(in the rows, 128 means zero)
Each named move below is a turn or a mirror, shown by a few rows before and after it. Which moves, in which order, take the first row of each later pair to the second? The first pair is answered.
N:
[160 133 100 114 154 131 135 136 115 106 121 128 173 121 108 130 122 123
 116 119 167 115 113 131 104 130  98 126 162 138 121 125 127 128 119 131
 138 137] => [152 129  99 126 155 143 125 135 124 108 128 135 154 118  92 141 118 124
 112 109 153 107 110 129 115 119  93 128 156 148 124 129 134 134 118 124
 143 129]
[115 118 117 132 128 135 103 130 161 162 162 114  95 102 125 120 140 147
 118 107 112 135 131 143 162 113 126 124  95 150 128 145 159 130 113 132
 100 129] => [124 118 116 111 117 107 128 136 123 157 146 109 130 116 175 106 158 141
 134 136 141 169 136 145 132 139 132 122 119 117 121 139 145 116 115 150
  78 136]
[174 105 117  85 169 132 159 106  90 139 128 130 190  99  89 170  77 136
 109  99 185  99 128 173 111 156 133 130 169 126  74 110 114 118 120 165
 124 127] => [163 106 120 104 182 152 146 102 106 131 141 131 175  90  64 173  62 138
 100  83 159  71 111 172 132 142 132 126 161 150  70 116 123 130 118 152
 131 116]
[130 148 124 145 138 109 129 132 107 126 148 152 110 142 148 136 166 132
 129 139 133 147 131 133 131 119 116 110 110 131 115 157 113 117  89 144
 101 144] => [122 148 134 158 138 116 120 120 119 140 151 156  91 138 127 130 165 133
 124 131 120 132 134 131 147 111 112 113 104 140 120 153 122 123  90 150
 100 139]
K:
[149 122 142 110  93 117 139 100 148 159 111  98 124 133 146 143 131 171
 114 120 129 162 178 140 131 137 158 126  88 118 145 117 138 115 103 132
 117 136] => [152 128 133 126 109 116 145 103 133 155 112 119 113 145 151 129 139 176
 104 135 136 172 170 133 129 132 142 123  89 126 149 129 141 114  90 144
 113 135]
[117 122 130 115 124 146 125 129 154 126 155 106 153  97 125 141 103 124
 125 105 109  98 104 144 138 145 130 142 133 120 119  96 146 162 157  90
 130 132] => [147 140 105 147 155 128 143 132  99 118 129 161 105 164 134 104 142 128
 123 125 129 119  98 113 133  96 100 126 132 149 138 151 142 136 119 137
 126 129]
[172 124 102  98 141 117 126 148 122 152 100 158 145 152 130 116 181 111
 160 163 156 156 124 105 135 132 134  96 164 130 142 128 114  85  97 159
  93 141] => [151 105 120  80 118 136 118 148 164 141 119 119 187  98 129 150 156 114
 161 141 144 132 135 129 140 168 164 112 161 109 131  97 111 110 127 127
 100 144]
[101 119 147 132 117 143  82 171 138 135 180 130 178  93 131 163 113 143
 128  96  62  87 131 130 144 162 146 153 126  87 111 124 126 160 141  89
 158 124] => [127 147 117 165 164 117  99 180  70 136 148 202 114 170 132 122 153 134
 127 134  90 121 117  91 135 108 112 129 126 112 123 191 126 130  99 141
 145 112]
U:
[ 78 100 152 155 104  89  79 163 116 122 124 106 133 135 126 115 162 154
 181 148 120 112 127 134 120 120 146 137  83 105 174 140 123 128 126 120
 121 102] => [ 91  99 138 155 133 105  72 166  99 107 109 129 140 146 128 118 163 146
 177 141 120  86 124 123 119 104 127 138 101 111 165 155 130 138 125 119
 130  86]
[135 149 125 127 119  90  99 126 152 116 171 147 124 130 150 142 164 138
 129 130 120 120 154 129 127 156 132 140 130 121 125  87 104  86 139 110
 166 120] => [149 159 120 131 134  86  98 133 138 123 164 161 108 144 146 134 172 140
 124 136 121 123 149 121 131 138 117 131 131 134 131 104 102  82 125 117
 163 116]
[148 172 123 110 151 132 115 126 112 100  68 148 159 132 115 120 102  93
  91 131 113 114 103  94  71  73 121  86 144 146 124  81  69 120 127 164
 157 140] => [131 146 144  97 111 126 120 112 152 124  84  88 173  98 125 127 101 103
 101 136 114 140 135 114  72 115 158  92 122 125 123  45  72 117 135 157
 138 155]
[160 141 125  92 123 135 134 145  88  87  72 133 174 146 163 134 124 127
 145 127 129 129 107 138  89 116 114 158 156 103 151 133 124 108 144 149
 159 108] => [143 129 150  93  73 115 147 131 116 115  92  79 166 130 171 140 128 128
 140 143 146 174 142 149 101 146 152 150 127  91 135 106 123  92 126 143
 139 124]
Pairs:
(2 to 3 moves a pair)
[148 109 127 112 150 141 143 116 101 103 103 130 164 130 115 136 126 123
 123 126 161 131 121 135 100 140 117 120 156 107 115 102 123 121 137 137
 132 126] => [139 110 142 131 119 135 153 106 144 131 126  88 143 109 107 130 133 124
 120 142 161 153 146 141 113 150 141 113 137 106 117  91 133 110 124 124
 113 147]	N, U, N
[198 147  98  78 163 109 186  93 100  91  85  97 166 126 156 110 121 109
 158 139 206 182  72 111  70 110 107 132 198 140 137 121 136 135 137 129
 117 161] => [182 161  92 138 184 143 163  84 140 107 101 117  90 123  78 124  96 114
 130 113 158 125  53  84 121  57 100 123 179 209 141 149 166 158 113 109
 147 136]	K, N, K
[140 156 104 140  80 114 115 131 120 123 111 126 127 155 151  99 139 108
 104 151 108 194 166 114 124 127  83 119 124 108 130 137  82 110 124 128
 107 115] => [148 149  99 111  85 128 107 135 114 104 112 126 165 147 159 110 124 104
 105 139 103 170 156 116 111 133  84 131 148  94 124 125  79 128 152 119
 120 111]	N, U, N
[ 91 137 157 119  99 106 152  92 152 141 129  77 140 128  96  57 140 130
 189 135 180 124 151 176  94 142 165  86 122 109 152 106  90 110  93 181
 172 149] => [113 157 138 109 132 104 158 104 104 122 103 118 136 166 105  48 151 127
 193 142 183 125 120 166  79 117 133  86 139 107 153 142  78 113  88 197
 179 140]	N, U, N
[125 119  98  50 142 106 131 155 104 110 139 102 214  98 139 130 167 160
 149 126 104 122 144 153  72 161  91 112 203  73 114 105 151 142 168  91
 113 142] => [113 134  89 120 173 139 102 145 153 119 160 136 127  87  58 137 145 168
 124  93  56  61 129 129 125 101  75 101 168 147 120 136 187 158 143  72
 145 119]	K, N, K
[139 116 121 140 131 134 132 112 158 170 163 116  99 108 125 143 117 131
 119 118  96 140 161 121 142 132 153 121  97 144 122 109 144 104 142 110
 151 119] => [166 122 109 119 145 107 141 132  96 151 130 137 118 160 169 125 141 118
 130 143 135 167 148 117 110 135 122 120 118 107 131 135 121  94 145 142
 135 126]	U, N
[124 148 140 103 110  92 114 148 103 121  81 150 134 154 191  84 137 132
 130 166 151 181 126 104 118 114 152 113 166  83 167 163  82 105 111 173
 144 123] => [112 163 132 153 139 109  90 139 141 126  93 163  68 155 125  96 122 135
 103 147 106 126 110  98 166  63 143 106 143 148 166 186 109 128  95 161
 160 101]	K, N, K
[141 124  85 118 178 136  98 139  71 119 123 182 138 190 135 129 125 132
 130 127 146 112  72 101 102 133  89 133 171 154  95 153 106 146 126 126
 140 104] => [134 127  95 153 169 126 115 127  92 145 122 173  74 198 112 118 146 142
 122 143 144 128  84  91 124 119  95 108 135 182  87 165 120 115  91 138
 125 110]	U, N, K
[112 120 113 104 100 142 115 133 105 118 132  93 211 100 155 156 117 118
 138 114 121 121 122 144 106 145 141 147 156 108 111 103 116 137 160 124
 106 136] => [140 144  86 145 142 130 124 143  63 118 109 164 136 169 132 109 152 119
 122 132 127 134  99 100 123  84 102 122 143 153 128 162 123 117 114 164
  99 126]	N, K, N
[136 102 107 123 139 144 127 107 143 163 151  63 180  88  67 204 114 147
  86  99 145 112 121 151 128 156 104 126 107 159  88  85 162 155 123  62
 113 154] => [138  96 107 106 125 132 134 115 128 157 152  49 199  88  91 195 114 148
  93 106 159 128 122 151 112 172 110 136 117 145  88  80 152 151 133  72
 111 159]	K, N, K
[148 107 131  97 165 113 124 111  95 114 126  77 193 133 153 158 122  98
 146 141 182 164 123 166  90 198 125 149 137  72 125 116 101 150 174 121
 139 148] => [151 133 103 161 232 132  96 112 107 101 135 146 105 161  70 151 103 104
 116 103 136  96  86 129 138 111  92 137 129 156 130 166 138 176 156 111
 178 100]	U, U, N
